In the rows, 128 means zero.
Each path below is one point turned by a fixed rotation once a step. After each direction that follows a path, write how fast that rotation turns it, in deg/step (0 if it stays still).
Each turn is a multiple of 5 degrees from 10 to 175, or 0.
Each row of a path follows its step; steps can be skipped.
path 1
step 6: [125 120 128 130 123 122 124 132 121 133 134 125 123 129 142 119 129 132
 125 131 132 116 137 134 131 130 141 128 125 126 129 131 129 127 130 138
 119 132 131 124 117 134 138 122 132 131 124 125]
step 8: [128 122 125 123 119 132 124 121 124 133 133 125 126 128 136 128 130 137
 130 119 137 121 126 131 130 139 136 125 135 133 115 137 128 125 133 143
 122 130 127 129 132 122 129 125 123 134 124 123]
step 11: [123 127 134 130 129 131 135 119 124 129 131 131 139 126 122 119 119 125
 132 131 137 132 126 121 127 123 129 126 136 134 115 137 129 129 125 135
 126 129 137 142 118 126 123 131 123 125 125 123]
step 12: [137 124 126 127 128 132 136 130 121 121 137 133 130 129 137 133 118 126
 125 130 136 121 127 120 133 126 135 130 125 122 127 126 133 129 138 132
 120 117 136 132 124 121 122 120 125 128 134 139]
step 13: [128 130 135 132 137 134 132 119 115 122 128 141 128 125 137 127 134 126
 130 124 131 132 134 128 134 122 131 129 128 134 126 136 132 137 121 126
 127 124 137 139 121 139 123 132 133 129 131 125]
step 14: [137 129 121 122 131 129 128 128 124 127 136 124 128 113 134 119 123 125
 121 129 126 125 121 126 126 132 132 125 127 128 129 133 135 133 121 136
 117 128 142 132 117 123 135 123 130 124 131 134]
step 16: [146 124 127 120 129 133 121 125 116 125 127 127 121 121 139 128 134 132
 123 122 128 125 120 126 126 134 127 128 126 138 126 129 138 130 130 133
 130 133 130 132 127 121 129 131 135 129 136 118]
step 18: [138 129 135 129 133 123 125 128 122 121 130 119 134 126 135 129 136 136
 129 132 139 132 114 121 126 128 123 119 133 128 137 122 128 126 139 132
 129 125 130 130 126 118 132 134 125 128 132 120]
Directions:
[126 129 128 126 129 129 126 131 128 128 127 129 127 127 128 128 128 130
 125 129 126 127 128 127 131 129 127 128 129 124 128 131 131 129 127 129
 127 128 131 126 128 131 127 129 129 127 129 127] => 40
path 2
step 1: [142 122 124 131 135 126 136 128 133 126 132 117 115 121 124 127 132 131
 130 134 134 127 122 134 129 126 119 135 125 121 134 134 126 125 135 119
 127 125 125 131 126 122 131 140 129 124 127 131]
step 3: [135 125 129 134 135 133 135 120 119 132 124 127 122 125 127 122 140 130
 131 121 142 129 131 129 129 117 125 134 129 125 130 135 127 120 136 131
 138 132 134 125 128 117 128 129 132 130 128 132]
step 6: [142 129 123 126 134 123 124 126 138 130 126 123 122 134 129 122 134 131
 133 123 132 124 132 127 119 127 126 147 130 127 130 135 118 127 137 128
 130 127 133 126 134 126 124 128 124 121 138 129]
step 8: [133 123 120 126 131 134 126 124 130 123 118 139 129 127 128 119 137 121
 125 124 137 119 121 123 136 126 121 135 129 126 132 131 122 131 134 124
 135 124 136 130 136 121 126 124 120 123 132 127]
step 10: [133 116 117 122 130 138 131 126 130 134 127 123 129 118 130 123 127 129
 126 129 131 123 128 131 137 119 118 123 128 122 129 131 123 132 128 119
 130 121 127 140 132 130 134 134 123 119 122 134]
step 11: [130 141 130 124 139 127 127 124 134 129 125 135 121 129 122 123 135 134
 130 134 135 128 122 123 127 124 127 133 114 132 134 134 119 124 124 126
 130 130 134 123 135 126 125 121 116 125 131 122]
step 13: [140 135 118 122 128 133 126 124 127 133 121 131 126 128 116 121 137 125
 125 136 129 129 128 122 130 122 119 122 125 129 124 130 126 133 124 122
 123 130 131 129 137 125 123 138 115 125 125 128]
step 16: [136 137 122 129 129 124 127 121 122 132 124 128 123 125 121 128 132 130
 137 128 129 128 126 131 137 121 122 124 116 134 126 130 119 136 125 123
 134 120 120 126 140 127 127 125 131 130 130 115]
Directions:
[130 124 129 129 129 129 128 130 129 128 126 129 128 127 130 128 127 126
 126 129 131 129 131 129 127 129 125 129 130 128 130 130 129 128 129 127
 129 127 129 127 128 127 129 130 126 131 126 128] => 155
